Some points, each followed by its number:
Array([-0.97, -0.26, -0.21, 0.41, 0.04, -0.83, 0.10, 1.33, -0.18, 0.85, 2.33, 0.54, 1.29,
       0.37, -1.18, 0.23]) 0
Array([-0.88, 0.00, 1.12, -1.05, 0.78, -0.96, 1.55, -0.63, 0.01, 1.40, 0.69, 1.74, -0.21,
       0.66, 0.55, -0.24]) 1
Array([-0.73, 0.33, -1.75, 0.45, -0.66, 1.65, -1.23, -0.31, -0.53, 0.13, -0.66, -0.57, -0.17,
       0.57, 2.59, 0.32]) 2
Array([0.22, 0.63, 0.63, 1.02, -0.13, 0.88, -0.85, 0.61, 0.28, -0.02, 0.78, -0.64, 0.59,
       -0.36, -1.38, -0.83]) 3
Array([-0.02, -0.56, -0.79, -0.02, 0.72, 1.57, -1.71, -0.01, 0.93, 0.05, 0.03, -0.73, 0.83,
       1.51, -0.54, -0.50]) 4
Array([-0.68, 0.15, -0.61, 0.76, 0.16, 0.67, 1.23, -0.01, -0.10, -1.45, 0.87, -0.03, -0.07,
       -0.99, 1.61, -0.84]) 5
Array([0.35, 0.15, 0.01, -0.12, 0.71, 1.31, 0.68, -0.27, 0.94, -0.98, 0.49, 0.94, 0.54,
       -0.83, -0.69, -1.36]) 6
Array([0.75, -0.66, 0.07, -0.93, -0.13, 0.69, -1.09, -0.89, 0.58, 1.87, -2.55, 0.04, -0.62,
       1.68, -0.47, 2.13]) 7
Array([-0.28, -0.60, 0.52, -0.21, 0.91, -1.23, -0.80, 1.57, 0.20, 1.13, 1.80, 0.57, 2.04,
       3.39, -0.99, 1.84]) 8
Array([1.08, 1.41, -2.19, 0.77, -0.42, 0.75, -0.81, -0.09, 0.03, -0.81, 2.25, 0.56, -0.21,
       0.78, 3.22, -0.06]) 9
Array([-0.15, -0.28, -2.11, 2.89, -0.45, 0.72, -0.59, 0.41, -0.40, -0.51, -0.16, -0.46, 1.06,
       -1.03, -1.08, 0.54]) 10
Array([0.53, -0.09, 1.25, -0.09, 0.29, -0.18, 0.34, 0.28, -0.10, 0.74, -1.11, -0.03, 0.47,
       0.36, -0.96, 0.69]) 11
Array([0.09, -1.33, -1.02, -0.78, -1.43, -0.06, 2.08, 1.76, 0.83, -1.77, 2.59, 0.10, 1.53,
       -0.71, 0.68, -0.27]) 12
Array([0.35, 0.07, 0.79, -1.02, 0.56, -1.04, -0.86, 0.26, -0.26, 0.66, -0.01, -0.38, -0.24,
       1.32, -1.11, 0.19]) 13
Array([-1.31, 0.92, 2.07, -1.38, 0.20, -0.28, 0.15, -0.17, -0.51, 0.28, 0.95, 0.11, -1.16,
       -1.50, -0.74, -0.86]) 14
Array([-0.49, 1.30, 1.84, -1.26, 1.23, 0.46, -1.04, -0.82, -0.48, 2.00, -0.21, -0.27, -1.71,
       0.10, -1.43, 0.26]) 15
Array([-0.85, 1.04, 1.54, -0.22, 0.72, -0.54, 0.10, 0.16, -0.75, -0.79, 1.10, 0.69, 0.27,
       -0.91, 0.85, -0.95]) 16
Array([-0.19, 0.01, 1.06, -1.54, 0.81, -1.05, 1.41, -0.54, 0.39, -0.40, 0.55, 1.04, -0.86,
       -0.24, 0.39, -1.39]) 17
Array([-1.54, 2.48, 1.05, 1.18, 0.57, -2.73, 0.50, -0.71, -3.54, -0.17, 1.14, -0.92, -1.08,
       -2.73, -0.43, -0.06]) 18
Array([-0.85, -1.26, -3.08, 0.37, -0.69, 1.26, -0.56, 0.67, 0.02, 0.29, 1.14, -0.67, 1.35,
       1.75, -1.26, 0.88]) 19
Array([1.00, -0.22, -0.33, -0.75, -0.31, -0.80, 0.16, -0.62, -0.56, -1.05, -2.66, -1.07, -0.26,
       0.14, 2.70, 0.42]) 20
Array([-0.20, -0.47, 1.26, -1.71, 0.01, 0.18, 0.02, 0.28, -0.05, 0.87, -0.05, 0.79, 0.35,
       1.77, 1.58, 0.17]) 21
Array([0.92, 0.46, -0.06, -0.09, 0.29, -0.31, 0.97, -0.62, 0.09, -2.32, -0.82, -1.07, -0.14,
       -1.10, 0.48, -1.55]) 22
Array([1.09, 0.27, -1.22, -0.88, -1.05, 1.26, -2.43, -0.45, -0.47, 0.50, -1.67, -2.34, -1.63,
       0.35, 0.46, -0.08]) 23
Array([-1.64, 3.09, 2.09, 1.12, 2.79, 0.85, -0.02, -1.77, -0.35, 2.05, 1.97, 2.44, -1.41,
       -0.44, 0.24, 1.07]) 24
Array([0.18, 1.30, -2.32, 1.69, -0.97, 1.67, -1.30, -0.24, -0.08, 0.30, 1.61, 0.64, -1.12,
       -1.21, -0.54, 1.93]) 25
Array([-1.73, 1.08, 0.76, -1.06, 0.52, 0.34, 0.88, -0.71, -0.47, 1.55, 1.35, 0.42, -1.19,
       -0.53, 0.90, -0.85]) 26
Array([-0.35, -0.19, -1.52, 1.40, 0.76, -2.83, 0.04, 1.46, -0.90, -1.78, 3.86, 0.57, 1.40,
       1.73, -1.19, 0.01]) 27
Array([1.19, 1.36, 0.41, -0.81, 0.16, -1.02, -0.80, -0.14, -0.37, -0.96, -0.61, -0.26, -1.03,
       -0.49, 0.40, -0.14]) 28
Array([-0.27, -0.43, -0.03, 1.05, 0.04, -0.93, 1.00, -0.70, 0.22, 0.66, -2.35, -0.06, -1.79,
       -1.83, -1.26, 0.14]) 29
Array([0.38, -0.09, 0.24, 0.17, 0.38, -0.77, -1.43, 0.84, -0.07, -0.78, 0.78, -0.67, 0.72,
       1.71, -1.01, 0.88]) 30
Array([-0.21, 0.71, 1.96, 0.29, 0.53, -0.85, -2.26, 1.02, -0.41, 1.44, 1.58, -0.80, -0.60,
       0.68, -2.77, 0.77]) 31
Array([0.61, -0.79, 2.09, -0.67, -0.29, -0.07, 0.30, -0.14, 0.64, 1.13, -2.02, 0.05, -1.16,
       -1.02, -1.85, 0.59]) 32
Array([-1.36, 1.28, 0.21, -0.13, 0.93, -2.24, 0.70, 0.16, -1.80, -1.54, 1.94, 0.79, 1.43,
       -0.35, 2.13, 0.48]) 33
Array([0.65, -0.60, -0.13, -0.30, 0.25, -1.02, 0.44, -0.06, 1.29, -0.01, 0.09, 1.22, 0.13,
       0.13, -2.34, 0.28]) 34
Array([-0.06, -0.81, -2.34, 1.03, -1.07, 2.37, -0.08, 0.14, 1.31, -0.41, 0.67, 0.17, 0.93,
       0.33, 0.20, -0.57]) 35
Array([0.18, 1.13, -1.15, 0.80, 0.39, 1.12, -0.91, -0.61, 0.88, 0.20, 1.28, 0.20, -1.47,
       -1.53, -1.77, -1.82]) 36
Array([-0.97, 0.68, 0.65, -0.03, 0.11, -0.26, 0.54, 0.03, -0.04, 0.15, 0.79, -0.01, -0.08,
       -0.76, -0.71, 0.07]) 37
Array([-0.19, 0.56, -0.05, -0.51, 1.34, -0.30, 0.11, 0.04, 0.42, 0.49, 1.86, -0.04, -0.30,
       0.43, -0.15, -0.19]) 38
Array([0.89, -2.06, -0.33, -1.47, -0.87, -0.70, -0.54, 0.39, 1.02, 0.08, -4.16, 0.76, 0.56,
       1.95, -0.62, 2.18]) 39
Array([-0.60, 0.92, 0.72, -0.23, 0.70, -0.38, -0.17, 0.03, -0.77, 0.14, 1.64, 0.17, 0.31,
       0.80, 0.57, -0.61]) 40
Array([0.09, -0.70, -2.53, -0.88, -0.03, -1.76, 0.43, 0.48, -0.65, -0.94, 2.07, 0.48, -1.83,
       0.25, -0.21, -0.34]) 41
Array([-0.44, 0.43, -0.63, 1.00, 0.85, -1.14, 0.75, 0.17, -1.04, 0.68, 1.22, 0.05, 0.73,
       1.10, 1.29, 0.32]) 42
Array([-0.11, -0.36, -0.53, -0.38, -0.43, -1.88, 1.16, 0.79, -0.99, -0.99, 1.77, -0.07, 1.60,
       0.80, 2.37, 0.43]) 43
Array([-0.36, -0.81, -0.90, -0.28, -0.34, -0.19, 0.81, 0.19, -0.59, -0.60, 0.60, -0.51, -0.01,
       -0.18, 1.00, -0.92]) 44
Array([-1.00, 0.63, 0.85, 1.13, -0.47, -2.07, 0.43, 0.55, -1.95, 0.10, 1.43, -0.18, 0.07,
       -1.54, 0.32, 0.26]) 45
Array([0.05, 0.75, 0.16, 1.14, -0.09, 0.28, -1.02, 0.64, -0.19, -0.51, 1.38, -0.80, 0.70,
       -0.10, -0.70, -0.27]) 46
Array([1.66, -1.09, -0.14, 0.47, -1.64, -0.02, 0.44, 1.15, 0.80, -0.90, -0.39, 0.57, 0.64,
       -0.28, 0.43, 0.20]) 47
Array([-1.21, -0.55, -1.45, -1.13, 0.48, -0.04, 1.35, -0.60, 0.00, -0.62, 1.62, 1.13, -0.16,
       0.54, 0.23, 0.15]) 48
Array([-1.50, 0.30, -0.10, 1.04, 0.35, -1.32, -2.41, 0.90, -1.14, 0.80, 1.11, -0.20, 0.79,
       1.77, -1.80, 1.82]) 49
Array([0.94, -0.85, -2.36, 0.91, -1.67, 1.15, 1.60, -0.50, 0.82, -0.46, -1.53, 0.58, -1.31,
       -1.69, 1.37, 0.69]) 50
Array([-0.14, 0.42, 2.03, -0.64, 1.27, -0.81, 0.81, 0.28, 0.66, -0.63, 1.08, 2.41, 1.18,
       0.15, 0.05, -0.85]) 51
Array([-0.28, -1.11, 0.02, -1.12, -0.46, -0.50, -0.14, 0.48, -1.33, 0.39, -0.70, -0.86, 0.20,
       1.04, 0.61, 0.07]) 52
Array([1.47, 0.15, -0.32, 0.14, -0.46, 0.31, -1.58, 0.45, -0.11, -0.33, -0.08, -1.95, -1.66,
       -0.17, -2.46, 0.05]) 53
Array([-1.15, 0.32, 0.83, -0.47, 0.45, 1.22, -0.99, -1.14, -0.37, 1.70, -1.73, 0.29, -0.67,
       0.39, -0.98, 0.81]) 54
Array([1.39, 0.36, 0.23, 0.31, 0.66, -0.15, 0.41, -0.50, 0.61, -1.97, -1.15, -0.92, 0.35,
       -1.22, 0.08, -1.26]) 55
Array([-1.20, 0.30, 1.24, -0.41, 1.03, -2.33, 1.12, 0.03, -0.82, 0.58, 0.22, 1.26, 0.02,
       -0.02, -0.16, 1.29]) 56
Array([0.56, -1.35, -0.33, 0.54, -0.60, -0.27, -0.19, 0.38, 0.42, -0.87, -1.15, -0.59, 0.38,
       -0.34, -0.20, 0.19]) 57
Array([0.03, 0.81, 0.03, 1.12, 0.37, -0.04, -1.79, -0.25, -0.57, 1.10, -1.22, -0.33, -0.31,
       0.38, -0.99, 1.30]) 58
Array([-0.26, -0.82, -1.18, 0.41, 0.11, 0.82, 0.00, 0.57, 1.51, -0.32, 1.40, -0.35, 1.13,
       0.24, -1.48, -0.39]) 59
Array([-0.34, 0.21, 1.22, 0.38, 1.49, -1.04, -1.06, 0.37, 0.74, 1.43, 0.49, 1.21, 0.89,
       1.02, -2.63, 1.36]) 60
Array([0.56, -0.33, 0.15, -0.93, 0.16, -1.20, 0.01, -0.25, 0.44, -1.22, -1.13, -0.07, -0.72,
       -0.13, -1.30, 0.34]) 61
Array([-0.01, -1.87, -2.32, -0.80, 0.12, 1.24, -1.10, 0.02, 1.51, 0.37, 0.03, 1.00, 1.79,
       3.83, -0.11, 1.20]) 62
Array([-0.52, -1.02, 0.74, -0.08, 0.37, -1.02, 0.54, 0.12, -1.36, 0.79, -1.19, -0.83, 0.25,
       0.03, 1.02, -0.12]) 63
Array([-0.11, 2.21, 0.29, 0.77, 1.89, 0.00, 0.75, -0.86, -0.75, -0.51, 1.64, 0.10, 0.65,
       0.18, 2.15, -0.47]) 64
Array([-0.46, 0.00, 0.54, -1.24, -0.10, 0.82, 2.52, -0.01, 1.32, 0.04, 0.55, 1.18, -0.31,
       -0.95, 0.93, -0.23]) 65
Array([0.05, 0.09, 0.30, -0.24, 0.33, -1.09, -0.66, 0.18, 0.12, 0.98, 1.95, 0.48, 1.64,
       2.02, -1.04, 1.68]) 66
Array([-0.15, 1.26, -0.93, 2.12, 0.24, 0.29, 2.09, -0.87, 0.68, -0.61, 0.81, 4.54, 0.05,
       -1.38, 1.25, 1.02]) 67
Array([-0.08, -0.69, -1.95, 3.15, -0.63, 0.52, -0.11, 0.22, 0.22, -0.92, 0.26, -0.44, 1.42,
       -0.84, -0.88, 0.53]) 68
Array([0.05, 1.25, -0.92, 0.82, 0.61, 1.10, -0.80, -0.66, 0.40, 0.67, 1.68, 0.14, -1.70,
       -1.02, -1.58, -1.30]) 69
Array([-0.26, 0.97, -0.81, -0.03, 0.01, 0.25, 0.19, -0.73, -0.43, -0.26, -0.07, -0.17, -0.94,
       -1.10, 1.52, -0.40]) 70
Array([0.25, 0.94, 1.96, -1.37, 0.94, -0.72, 0.66, 0.07, 0.41, -0.26, -1.27, 0.61, 0.91,
       1.02, 1.45, 0.71]) 71
Array([-1.15, -0.17, 2.22, -1.48, 1.86, -0.89, 0.56, -0.58, -0.10, 2.62, -0.97, 1.13, 0.21,
       1.03, -0.12, 1.07]) 72
Array([0.74, -0.65, -0.39, -0.74, -0.43, 0.17, -0.76, 0.09, -0.82, -0.48, -0.82, -1.54, 1.10,
       2.17, 1.51, 0.07]) 73
Array([-0.54, 0.14, 1.48, -1.45, -0.65, 1.49, 0.27, 0.05, -0.83, 1.14, -1.11, -1.57, -0.31,
       -0.26, 0.80, 0.33]) 74
Array([0.90, -1.93, -0.49, -1.30, -2.07, 1.24, 0.59, 1.20, 0.10, -0.77, -2.04, -0.87, 1.86,
       1.31, 3.43, -0.04]) 75
Array([0.00, -0.55, -0.64, 1.24, -1.63, 0.18, 0.61, 0.60, -0.11, 0.61, -1.11, 1.28, 1.16,
       0.15, 0.23, 1.72]) 76
Array([-0.25, 0.81, -0.62, 0.53, 0.08, 0.41, 0.87, 0.30, -0.37, -0.36, 1.39, 0.66, 0.76,
       -0.27, 2.12, 0.03]) 77
Array([1.89, 0.01, 2.45, -0.21, 0.42, -0.45, -0.23, -0.07, 1.63, -0.41, -1.51, 0.24, -0.60,
       -1.31, -2.50, -0.59]) 78
Array([-0.02, -0.47, 0.07, -0.73, -0.65, -0.51, 1.30, 0.21, 0.22, -1.20, 0.67, 0.57, 0.04,
       -0.11, 0.45, -0.21]) 79
Array([0.62, -0.51, 1.03, -1.70, 0.42, -0.76, 0.23, 0.96, 1.24, -0.57, -0.80, -0.67, 0.60,
       0.81, -0.94, 0.72]) 80
Array([3.24, -2.90, -2.63, -0.83, -4.07, 4.13, -0.41, 1.65, 2.68, -2.88, -1.72, -2.67, 0.73,
       0.53, -0.28, -1.98]) 81
Array([-0.72, 0.80, -0.54, 0.51, -0.48, -0.40, -0.03, 0.08, -0.70, 0.04, 1.14, 0.54, -0.87,
       -1.23, -0.02, 0.63]) 82
Array([0.95, 0.17, 0.66, -0.25, -0.08, -0.36, 1.82, -0.24, 0.83, -0.61, -1.13, 0.73, -1.36,
       -2.32, -0.37, -0.73]) 83
Array([1.52, 0.91, -2.34, 0.50, -2.19, 3.88, -1.48, -0.56, 1.12, 0.12, -1.44, -0.57, -1.62,
       -0.33, 0.74, -0.67]) 84
Array([-0.40, -1.22, -0.76, 0.58, -1.85, -1.40, 0.96, 1.46, -0.66, -0.97, -0.36, 0.08, 2.75,
       0.58, 1.76, 2.73]) 85
Array([-2.12, -0.30, 0.48, -2.41, 1.25, 0.67, -0.71, -1.27, -0.61, 2.13, -1.40, 0.72, 0.38,
       3.06, 0.79, 1.78]) 86
Array([1.45, 0.20, -0.11, 1.28, -0.46, -0.13, 0.38, -0.06, 1.09, -0.43, -0.97, 0.82, -0.37,
       -1.43, 0.12, 0.11]) 87
Array([-1.43, -0.21, -0.98, 2.41, -0.56, -1.76, 1.92, 2.00, -0.85, -0.48, 4.43, 0.23, 2.73,
       -0.14, -0.38, -0.32]) 88
Array([0.56, -2.20, -3.20, 0.24, -0.41, 2.23, -1.69, 0.42, 2.27, 0.28, 0.69, -0.89, 0.41,
       2.00, -2.69, -0.64]) 89
Array([0.95, 0.02, 0.28, -1.14, 0.27, 0.17, -1.20, -0.88, -0.61, 1.10, -2.77, -1.55, -1.54,
       1.35, 0.12, 1.34]) 90
Array([0.34, -1.89, -2.11, -0.82, -1.37, 2.39, 2.06, -0.11, 1.68, -1.49, -2.19, 0.02, -0.35,
       -0.75, 2.10, -1.74]) 91
Array([2.05, -0.49, -1.43, -1.10, -1.39, 1.28, -2.81, -0.36, -1.27, 0.61, -2.33, -3.70, -2.42,
       0.97, 0.26, -0.21]) 92
Array([-0.49, -0.07, -0.14, -1.23, -0.05, 1.49, -2.55, -0.07, -2.02, 0.96, -0.76, -2.59, -0.45,
       1.57, 1.49, -0.56]) 93
Array([0.56, 0.45, 1.28, 0.28, 0.64, -1.12, -0.57, -0.70, -0.15, -0.03, -1.01, 0.46, -0.74,
       -0.60, -0.22, -0.24]) 94
Array([-0.36, 1.18, -0.25, 0.34, 1.17, -0.17, -1.29, -0.11, -0.82, 0.02, 2.24, -0.45, 0.78,
       1.16, -0.35, -0.44]) 95
Array([-0.44, 0.57, -1.60, 0.42, -0.69, 2.52, -1.24, -0.55, -1.32, 0.70, -1.12, -0.81, -1.16,
       0.74, 3.43, 0.76]) 96
Array([0.36, -0.44, 1.55, -0.67, 1.08, -1.63, 0.53, 0.84, 1.35, 0.94, 2.54, 2.44, -0.20,
       -0.47, -4.46, -0.10]) 97
Array([-0.10, 0.49, 0.59, 0.67, 0.58, 0.35, 0.55, -0.57, 1.09, -0.34, -0.30, -0.41, -1.51,
       -1.98, -1.75, -1.50]) 98
Array([0.31, 0.76, -1.20, 0.78, 0.39, 2.32, -0.30, -0.67, 0.80, -0.17, -0.49, -0.52, 0.25,
       -0.47, 0.74, -1.67]) 99
Array([-0.13, 0.32, -0.66, -0.79, 0.30, 1.15, 0.49, -1.04, 1.34, 0.99, 0.22, 1.68, -1.10,
       -0.13, -0.48, 0.21]) 100
Array([-0.58, -0.74, -0.33, -2.09, 0.50, -0.03, 3.16, -0.61, 1.11, -0.94, 0.34, 1.71, -0.57,
       -1.36, 1.46, -1.61]) 101
New points follow, each followed by the numbers of its three nearest points above by angle, smallest number first.
Array([0.40, 0.71, 1.93, -0.49, 0.65, 0.05, -3.22, 0.33, -0.43, 1.85, 0.79, -1.99, -1.03,
       0.81, -3.09, 0.35]) 13 15 31
Array([-0.59, 0.61, -0.85, 0.50, -0.10, 0.45, 1.05, 0.27, -0.19, -1.39, 0.56, -0.56, 0.44,
       -1.34, 1.99, -0.82]) 5 70 77
Array([-0.27, 0.94, -0.69, 0.38, -0.88, -0.47, -0.02, 0.31, -0.30, 0.02, 1.18, 0.62, -0.92,
       -1.22, -0.59, 0.72]) 25 45 82
Array([-0.07, -1.17, -0.33, -0.98, -0.53, -0.09, -0.50, -0.10, 1.47, 0.26, 0.14, 1.26, 0.51,
       1.84, -0.86, 0.55]) 8 34 62
Array([0.60, 1.73, 1.24, -1.27, 0.18, 0.32, 0.75, -0.69, 0.24, -0.12, 1.18, 0.77, -1.66,
       -1.69, -0.47, -0.11]) 14 17 83
Array([0.02, -0.37, 0.63, -0.28, 0.52, -1.65, 0.58, 0.81, 1.12, 0.62, 1.92, 1.32, 0.33,
       -0.23, -3.60, 0.08]) 34 60 97
Array([0.55, 0.38, 1.26, 0.09, 0.27, -0.72, -0.82, -0.29, 0.11, -0.24, -0.90, 0.28, 0.31,
       -0.35, 0.58, 0.12]) 28 71 94
Array([-0.50, -1.19, -1.96, -1.27, 0.22, 1.40, -1.08, -0.20, 1.43, 0.42, -0.13, 0.47, 1.13,
       3.51, -0.03, 0.63]) 4 19 62
Array([0.13, 0.12, -1.01, 0.34, 0.11, -0.66, 0.36, -0.50, -0.43, -0.38, -0.05, -0.18, -1.08,
       -0.47, 0.57, -0.14]) 41 50 70
Array([0.23, -0.77, 0.44, -1.31, -0.51, -0.61, 0.09, 0.15, -0.56, 0.03, -0.34, -1.23, -0.34,
       0.08, -0.53, -0.20]) 13 52 80
Array([-0.60, 0.55, -1.60, 0.79, -0.17, 0.74, 0.68, -0.05, -0.47, -1.67, 1.41, -0.77, -0.44,
       -1.14, 1.61, -0.28]) 5 70 77
Array([-0.91, -1.12, -0.75, -0.53, 0.70, 0.19, 0.65, -0.44, 0.82, -0.31, -1.22, 1.13, 1.27,
       1.42, 0.94, 0.30]) 39 62 86
Array([-2.03, 2.92, 1.15, 1.46, 1.42, -2.32, 0.31, -0.99, -3.52, 0.80, 0.12, -0.87, -1.85,
       -2.92, -0.96, 0.58]) 18 37 45
Array([-0.18, 1.00, -0.19, -0.48, 1.98, -0.77, -0.34, 0.20, -0.03, 0.02, 2.51, 0.16, -0.72,
       0.35, 0.22, -0.16]) 38 40 95
Array([-1.27, -0.34, 1.14, -1.39, 1.02, -1.36, 1.67, -0.37, 0.08, 1.43, 1.21, 2.13, 0.02,
       1.05, 0.95, -0.49]) 1 17 72
Array([-0.03, 0.14, -0.87, 0.52, -0.46, 1.57, 0.50, -0.57, -0.73, -0.06, -0.35, -0.81, -1.32,
       -1.73, 1.25, -0.85]) 50 70 99
Array([-0.53, -0.19, -0.08, 0.83, -0.09, -0.27, -0.72, 0.71, -0.94, 0.41, 0.58, -0.94, 0.80,
       0.66, -0.04, 0.31]) 30 46 49
Array([-0.10, 1.36, -1.25, 0.32, -0.19, 0.96, 0.39, -0.67, -1.08, -0.17, 0.49, 0.08, -1.03,
       -1.37, 2.11, -0.81]) 5 70 77
Array([-0.52, -0.69, 0.28, 0.30, 0.59, -0.96, 0.29, 0.21, -1.26, 0.74, -0.59, -0.63, 0.33,
       0.09, 0.50, 0.10]) 42 52 63
Array([0.27, -0.31, 1.48, -0.18, 0.11, -0.49, 0.31, 0.00, 0.05, 0.83, -1.35, 0.00, 0.56,
       0.25, -0.07, 0.69]) 11 32 72
Array([0.28, 0.85, 1.19, 0.50, 0.64, -0.78, 0.30, -0.46, -0.10, -0.65, -1.01, 0.32, 0.42,
       -0.68, 0.42, -0.02]) 55 71 94
Array([-0.12, -0.81, 1.32, -1.78, -0.12, 0.10, -0.20, 0.61, 0.33, 1.48, -0.82, 0.32, 0.58,
       1.83, 1.58, 0.31]) 21 71 86
Array([0.75, 0.94, -2.18, 0.93, -0.32, 1.19, -0.34, 0.31, -0.14, -0.93, 2.57, 0.40, 0.33,
       1.22, 2.43, -0.06]) 9 35 77
Array([-0.28, -1.08, -1.77, 0.58, -1.25, 0.59, 0.55, 0.23, 0.56, -0.40, 0.11, 0.52, 0.32,
       0.15, 0.06, 0.29]) 19 35 50
Array([-0.26, -0.15, -0.59, 0.63, -0.82, -0.25, 0.28, 0.36, 0.22, 0.25, -0.81, 0.66, 0.48,
       0.03, 0.35, 0.88]) 50 76 85
Array([-1.10, 0.87, -0.23, 1.61, 0.16, -1.56, -2.36, 0.71, -1.18, 0.23, 1.79, -0.24, 0.49,
       0.94, -1.68, 1.98]) 30 31 49
Array([-0.33, -0.59, -0.37, -0.16, 0.60, 1.14, -0.60, -0.01, 0.67, -0.33, 0.71, -0.38, 0.92,
       1.31, -0.01, -1.02]) 4 59 89
Array([1.80, -0.94, -1.12, -0.70, -2.78, 0.17, -1.54, 2.48, -0.02, -1.39, 0.31, -2.83, 0.99,
       0.60, -0.08, 0.27]) 57 73 81
Array([-0.47, -0.13, -0.50, 0.91, -0.77, -0.19, 3.01, 0.60, -0.34, -1.77, 1.56, 1.01, 1.26,
       -2.39, 1.95, -1.44]) 5 12 77
Array([0.30, 0.09, 0.80, -1.04, 0.89, -1.58, -2.01, 0.17, -0.16, 1.00, 0.43, -0.44, -0.70,
       1.73, -2.08, 0.87]) 13 31 60
Array([1.11, 0.52, 0.66, -0.13, -0.12, -0.70, 1.75, -1.05, 1.04, -0.06, -1.66, 0.78, -0.88,
       -1.94, -0.73, 0.11]) 29 83 87
Array([0.12, 0.23, 0.73, 1.13, 0.39, 0.13, 0.63, -0.69, 1.31, 0.14, 0.42, 1.09, -0.23,
       -1.51, -1.06, -0.38]) 6 83 98
Array([-2.20, 0.69, 0.94, -0.95, 1.22, 0.35, 1.94, -1.40, -1.17, 1.65, 1.53, 0.97, -1.48,
       -1.62, 1.38, -2.11]) 1 14 26
Array([-0.70, 0.65, 0.98, -0.03, 0.38, -0.20, 0.49, 0.11, -0.71, -0.87, 1.39, 0.20, 0.71,
       -0.88, 0.63, -0.74]) 16 33 40
Array([1.71, 0.27, -1.05, 0.10, -0.85, 0.66, -1.95, 0.59, -0.25, -0.85, 0.33, -1.99, -0.76,
       0.16, -1.66, -0.18]) 23 53 92
Array([0.08, -1.26, -0.81, -0.53, -1.16, -0.22, 2.43, 1.43, 0.62, -1.10, 2.22, 0.19, 1.65,
       -0.88, 0.46, 0.02]) 12 79 88
Array([0.81, -0.35, -3.02, -1.05, -0.66, -2.02, 1.45, 0.22, -0.82, -1.50, 2.00, 0.14, -2.02,
       -0.12, -0.09, -0.05]) 41 44 48
Array([-0.03, 0.53, -1.06, 0.06, 0.04, 0.46, 0.18, -0.36, -0.33, 0.06, 0.10, -0.05, -0.72,
       -0.54, 1.52, -0.34]) 2 70 96
Array([0.26, 1.31, 2.67, -1.05, 1.60, -0.40, 0.65, -0.39, 0.41, -0.10, -0.31, 0.09, 0.64,
       0.49, 0.52, -0.21]) 51 71 72
Array([0.90, -1.16, 0.59, -1.60, -0.49, -0.33, 0.19, -0.24, 0.55, 1.00, -1.03, -0.81, -1.82,
       -0.76, -2.20, -0.21]) 32 61 78
Array([-0.81, -0.25, -0.16, 0.58, -0.17, -0.28, 2.50, -0.09, -0.13, -1.20, 0.87, 0.56, 0.48,
       -1.80, 1.46, -0.94]) 5 79 101
Array([0.08, 1.03, -1.72, 0.31, 0.55, 1.21, 0.28, -0.70, -0.72, -0.38, -0.36, -0.56, -1.01,
       -0.65, 2.23, -0.64]) 2 70 96
Array([1.30, -1.50, 1.81, -2.28, -0.95, -1.26, 0.73, -0.41, 1.07, 1.29, -1.97, -1.33, -3.76,
       -1.76, -4.67, -0.20]) 32 61 78
Array([-1.10, -0.79, -0.37, -2.32, 0.31, -0.44, 3.33, -0.96, 0.90, -0.45, 0.04, 1.72, -0.62,
       -1.36, 1.07, -1.43]) 17 65 101
Array([-0.76, -1.16, -0.76, -1.60, 0.33, 0.01, 2.81, -0.85, 0.87, -0.67, 0.44, 1.90, -0.40,
       -0.78, 0.80, -0.81]) 48 65 101
Array([-0.94, 0.46, -0.49, 1.04, 0.10, -1.49, -2.61, 0.62, -1.23, 0.37, 1.32, -0.27, 0.62,
       1.08, -1.71, 2.12]) 30 31 49
Array([1.15, -0.84, -1.63, -0.71, -0.82, 0.27, -0.66, 0.74, 0.43, -1.86, 0.25, -1.05, -0.03,
       0.98, -0.41, -0.60]) 57 81 89
Array([-0.38, 0.08, 0.77, -0.14, 0.95, -0.68, 0.30, -0.57, -0.02, 0.98, -0.40, 0.28, -0.09,
       0.21, -0.39, 0.29]) 1 56 72
Array([0.54, -0.26, 1.09, -0.21, 0.24, -0.57, 0.27, -0.24, -0.17, 1.06, -1.48, -0.23, 0.42,
       0.17, -0.40, 0.87]) 11 32 72
Array([-0.14, -1.20, -0.68, -0.05, 0.59, 0.66, 0.92, -0.32, 0.31, 0.16, 1.35, -0.55, 0.97,
       0.27, 1.62, -1.26]) 5 44 77
Array([-1.33, 0.04, 1.33, -0.66, 1.23, -0.43, 0.52, -0.78, -1.14, 1.03, 0.75, -0.18, -0.88,
       -0.57, 0.89, -1.52]) 14 16 26
Array([-0.72, 0.21, 0.45, -1.03, -0.02, 1.06, -1.95, -0.37, -1.61, 1.09, -1.38, -1.76, -1.01,
       0.87, 1.32, -0.27]) 23 92 93
Array([0.30, -0.07, 1.52, 0.89, 1.36, -0.89, -1.60, 0.55, 0.86, 1.94, 0.72, 0.87, 0.69,
       1.21, -2.84, 1.48]) 31 60 66
Array([0.84, 0.50, 0.21, -0.42, -0.28, -0.44, -0.20, -0.11, -0.22, -1.19, -0.25, -0.39, -0.69,
       -0.47, 0.45, -0.23]) 22 28 55
Array([0.16, -0.58, -1.68, 1.11, -0.21, 0.48, -0.72, 0.21, -0.16, 0.52, 0.16, -0.86, 0.55,
       0.93, 0.21, 0.68]) 10 19 68
Array([0.06, 0.48, -0.84, 0.32, -0.25, 1.56, 0.40, -0.84, -0.78, 0.21, -0.57, -0.84, -1.36,
       -1.39, 0.88, -0.33]) 70 84 96
Array([1.64, -1.71, -1.49, -0.61, -2.51, 1.99, 0.24, 0.97, 1.43, -1.85, -1.03, -1.30, 0.58,
       0.19, 0.25, -1.22]) 47 81 91
Array([-0.82, -0.44, 0.96, -1.13, 0.79, -1.23, 1.18, -0.57, 0.11, 1.02, 0.51, 1.58, -0.31,
       0.56, 0.82, -0.28]) 1 17 72
Array([-0.65, 0.63, 0.17, 0.91, 0.35, -1.04, -0.85, 0.37, -0.24, 0.30, 0.04, -0.53, 0.27,
       0.21, -1.20, 1.45]) 31 49 58
Array([0.04, -0.71, -0.57, 0.87, -0.25, -0.79, 0.09, -0.72, 0.02, 0.47, -2.04, -0.20, -1.68,
       -1.41, -1.25, 0.27]) 29 32 98
Array([1.11, -0.19, 1.69, -1.78, 1.09, -0.71, -0.25, 1.51, 1.42, -0.04, -0.42, -0.45, 0.64,
       1.12, -1.04, 1.30]) 11 13 80
